The rows of T fall into several groups and each row is roughly a mix of its group's hidden directions, except one row that fits no group.
T:
[[ -1  19 -11  -1   9 -30 -39 -22  19 -14  63   3  49  19  16 -22   4 -18
  -13]
 [ 19  14 -18  63 -11 -10  14   7  20  33  52   2  25 -23   2 -27 -21   0
   15]
 [ 11  -4  -1  75  33 -28  44  -6   9  24   8  -1 -16   5 -22  22  -1  -6
   19]
 [ 29  12 -30   2  -3  19  42 -31   4 -17  -5 -13 -43 -23 -58  10  19  15
    9]
 [-26   2   6  -5  26  32  37  -3 -15  29   6  39  28   1  20  45 -13  44
   20]
 [-21 -22  30 -16  51 -16 -21  -6 -20 -14 -46 -16 -29  34   9  28  16   1
  -21]
 [  3  12   0  -7 -53  27 -10 -13  17  -5  46   2  55 -39  13 -29  -1  -9
    2]
 [  6  16  24   4 -10  53  62   9   0  28 -24  12  -5 -40  -3  30   6 -12
   11]
 [-15 -17  14 -39  22  -6   2   3 -25 -22 -60  -3 -45  32 -11  34  16   3
  -11]
 [-34  -1  18 -30  12  36  22   1 -11  21  -5  43  41   5  31  38 -10  29
   17]
 [ 15   5 -22 -13 -13 -10  44  26 -17  -4 -43  13 -60  19 -38  19  -1   2
   11]
 [ 26  15  -9   3   3  -2  37 -42  11 -24 -16 -20 -34  -6 -62   2  39  -3
   -5]
 [  9   7  -9  51 -24   2   4  -4  20  23  58   2  45 -31  11 -25 -17   1
   14]
 [  3 -18  18  37   0 -11  50  20  -8  26 -61   1 -39   6 -27  11   1   9
   14]
 [  3   5  -2 -52 -73  26  25   5 -12 -32 -20  10  -7 -15 -21   3  11  -9
    1]
 [-33 -23  40  14  -7 -18 -13  42 -16  26 -14  18  31  22  53   6 -24  -9
   -1]
 [ 10 -13 -23  41  23 -66 -19   9   2 -16  18 -14 -33  36 -12   3  -7 -29
    1]
 [-16 -13  25 -30   3  63  16  13 -23   9 -39   2 -17 -33  22  40  -5  12
    3]
 [-13 -16 -20 -20  22 -29 -72  -6  -8 -34  34 -15   2  26  26  -2 -11  -2
  -14]
 [ -9   6   5  -9  23  18 -50 -25  25   5  43  -5  57 -16  34 -25   0   0
   -7]
 [ 20  -9 -10  60   9 -30  46   9   3  17 -21  -6 -44   6 -39   9  -2  -2
   19]
 [-24 -28  28  37  39 -58 -15   6  -5   9 -18  -1   6  50  15   9   0  -5
   -5]
 [  2 -18   0  25   1  27  45  -6  -8  26 -41  -1 -25 -22 -30   6  -3  58
   22]
 [ 25   8 -50 -32 -23  46  10  -9   4 -19  10  -3 -33 -41 -31   1  -6  19
   20]
 [-17 -26 -16   6  24   3 -29 -35  -5   2  10  -7  20   3  -2 -17  -8  84
    7]
 [ 21  25  17  12 -30  13  63  25   9  19 -28  12 -18 -17 -21   9  11 -47
    6]
 [  2  -6 -35 -10 -18  49  27  19 -17  12   8  19 -20 -35   1  26 -33  39
   33]
 [ 18   8 -14  78  16 -27  16  13  13  40  36  -3   3  -6  -1 -16 -21   2
   12]
 [-12   8   0  10  19 -37 -37 -27  17  -4  49   5  57  29  17 -26   5   4
  -11]
 [ 20  17 -17  53 -24  -3  12   5  21  28  55   3  31 -29   2 -31 -18  -3
   13]
 [-25 -34  11  19  32 -56 -40  -5  -7  -3 -11  -6  10  50  11 -12  -4  27
   -6]
 [-19 -13  19 -64  11  11 -15  -8 -19 -33 -51  -3 -23  22  -1  25  21  -1
  -16]
 [ 29  -5  -9  21 -26 -35 -27   8  10 -24  -7 -41 -38  -3 -25 -40   9 -39
  -17]
 [ 10  -8   3 -11 -26  35  40  25 -15   8 -58  -2 -50 -25 -22  13  -2   7
   10]
 [ 21   5  12  11  -7 -39 -12 -19  17 -28 -18 -36 -21  13 -35 -31  36 -41
  -26]
 [  6 -17   0  13 -31 -31 -56  41   1  -5   3 -22  -8   1  26 -40 -22 -36
  -12]
 [-15 -17  14 -49  -2   3   9   2 -27 -30 -58   0 -39  24 -14  34  17   2
   -7]
 [-17  16  19 -47 -14  53  -8 -18   2   6   9  14  55 -24  26 -11   7  25
   -9]
 [-10 -15  12 -29  27 -12   5   7 -25 -17 -60  -4 -50  35 -12  32  14   2
  -11]
 [  6  21  15  31  53 -35  15 -47  14  -1  10 -14   9  28 -26   1  38  -1
  -23]
 [  3 -20 -17 -16 -49   7 -46  50  -5  -5   2  -6 -12 -21  29 -27 -36 -19
    7]
 [ 22   0 -37   2 -20  35  43  -2  -9  -5  -4  -1 -46 -35 -38  20  -8  27
   24]
 [-13   2  35   4  19 -43 -44  -4  13  -2   3 -10  36  35  26 -27  16 -34
  -30]
 [-26  -2   1 -18  12  41  26   7 -15  26   6  41  28  -6  28  40 -22  41
   24]
 [ -1  45  13 -68 -31  38  23   2  -5   0  -6  27  28  -3   6  -4  17  -2
  -19]
 [ -8  -1  15 -61  14   4 -13   1 -18 -28 -55  -7 -36  26  -6  16  23  -9
  -24]
 [ 34  44 -30 -21 -41  20  13  -1  20 -14  42   4   4 -30 -17 -18   7 -39
   -1]
 [-19 -13  19 -38   8  65  -1   8 -24   1 -24   0 -11 -33  31  42  -7  12
    0]
 [ 22  26 -21  30 -28   8   2   3  27  22  57   5  37 -32   4 -39 -15  -6
    9]
 [ 17  22  -3  49  31 -15 -25   1  25  34  46 -14  26 -10  20 -39  -9 -11
  -12]
 [-14 -11  18 -56  15   3  -8  -1 -22 -29 -57  -5 -36  28  -6  26  20  -3
  -17]
 [-26 -17  40  -6  27 -18 -21  26 -16  -4 -20   0  -4  28  43  38  -2 -48
  -15]
 [ -3 -17   1   1  -5  46  34  -6 -13  20 -42  -1 -20 -31 -19   7  -4  62
   17]
 [  2  15 -19 -27  -5 -27 -56  -5   9 -33  51  -4  23  18  19 -19   0 -34
  -18]
 [  3   2 -36  -4   1  47  37   3 -14  14  15  21 -16 -30  -7  33 -25  47
   31]
 [ 14   7  -5   9 -14  54  57  -4  -1  22 -20   4 -19 -46 -26  13   0  28
   20]
 [ -5   5  39  18   8 -31  18  32   1   8 -21   7  -7  26  17  26   8 -74
   -9]
 [ 25  11 -24  21   7  11  53 -29  -1  -7  -4 -11 -42 -16 -56  18  17  21
   10]
 [ 12  -3  13  53   0 -15  63  10   6  32 -38   6 -23   2 -34   5   6   1
   17]
 [  8   1   1   2 -13  57  51  -4  -5  23 -29   4 -16 -44 -20  13  -1  38
   18]
 [  5  -7  -9  -8 -21 -11  47  22 -24 -10 -47  10 -56  18 -35  29   1   4
   10]
 [  2   5  28  19  18 -53 -34 -12  15 -10   0 -25  14  32   2 -32  26 -39
  -33]
 [-24 -28 -10  -9  30  21 -36 -31 -14  -3  10  -8  16  -6  15   1 -11  76
    4]
 [ -4   4  -3  12 -14  20 -23 -20  24   8  57   3  63 -31  24 -24 -10   4
   10]
 [ -5 -16 -32  -6   5   7 -30 -34  -2  -7  16  -8  13  -5 -14 -31  -8  82
    7]
 [-20   6  18  13  42 -26 -40   1   4  20  32   7  47  29  46 -10  -8  -1
  -17]
 [ 18   3 -29   7  -8  31  56 -12  -9  -2  -8   3 -40 -27 -43  28   1  31
   22]
 [-25  -7  -2  -4  10  34  22  18 -20  32  10  38  22  -7  33  37 -31  41
   25]
 [ 21 -16 -24  51   7 -40  23  12  -1   2 -18 -13 -57  13 -40   3  -7   0
   16]
 [ -9 -21   6  12  42 -27  17  11 -23   1 -48  -2 -52  36 -14  37   1  11
    2]
 [-11  -8  11 -60   4   7  -1   2 -22 -30 -57   0 -38  24 -12  25  19  -2
  -13]
 [ 28  -3 -55  -7 -33  26 -15  20  -2 -11  19 -14 -42 -41 -13 -15 -29   9
   17]
 [-19   2  41 -12  15 -33 -41  -4  13  -3  -4  -1  44  35  30 -22  17 -33
  -27]
 [ 20   6 -14  79 -10 -25  32  17   7  34  32   0   0 -12  -9 -13 -20   0
   14]
 [ 14   7   0 -16 -47  -7  44  24 -24 -16 -43   0 -50   7 -34  11  10 -13
   -7]]
One row of each group comes first, with its name. Which group is each row after those in?
[-14 -20  12  40  30 -71 -21  -3   4   3  -1  -2  12  54   2 -12   1   0
  -5]
F
[ 24  -8 -30  -3 -43  25  31  10  -7 -15 -20 -10 -54 -35 -40   5  -5   6
  19]
Q
[  3  -5   0  78  39 -27  -5   1  12  36  36  -9  15  -1  15  -9 -17   6
   5]
M

[-14 -18  -5   5  21 -62 -57  -4  -1 -20  16  -8  12  49  13 -19  -3  -1
 -14]
F
[ 25   9   2  18   3 -42 -19 -22  18 -25  -3 -39 -21  12 -33 -35  32 -36
 -27]
Q
[-20 -13  50   9 -12 -10  55  -1 -12   6 -56  13   1  20 -14  30  23  -8
   1]
Q
[-11 -10   5 -47  -5  70  -4   6 -23  -6 -21  -3 -17 -39  21  30  -8  20
   1]
F
[  6  12  -6  27 -19  13 -15 -11  25  15  60   0  56 -33  19 -32 -11  -3
   7]
M
[  9  -9   9 -17 -30  19  31  35 -16   4 -66  -2 -53 -12 -18  10  -1 -10
   5]
F
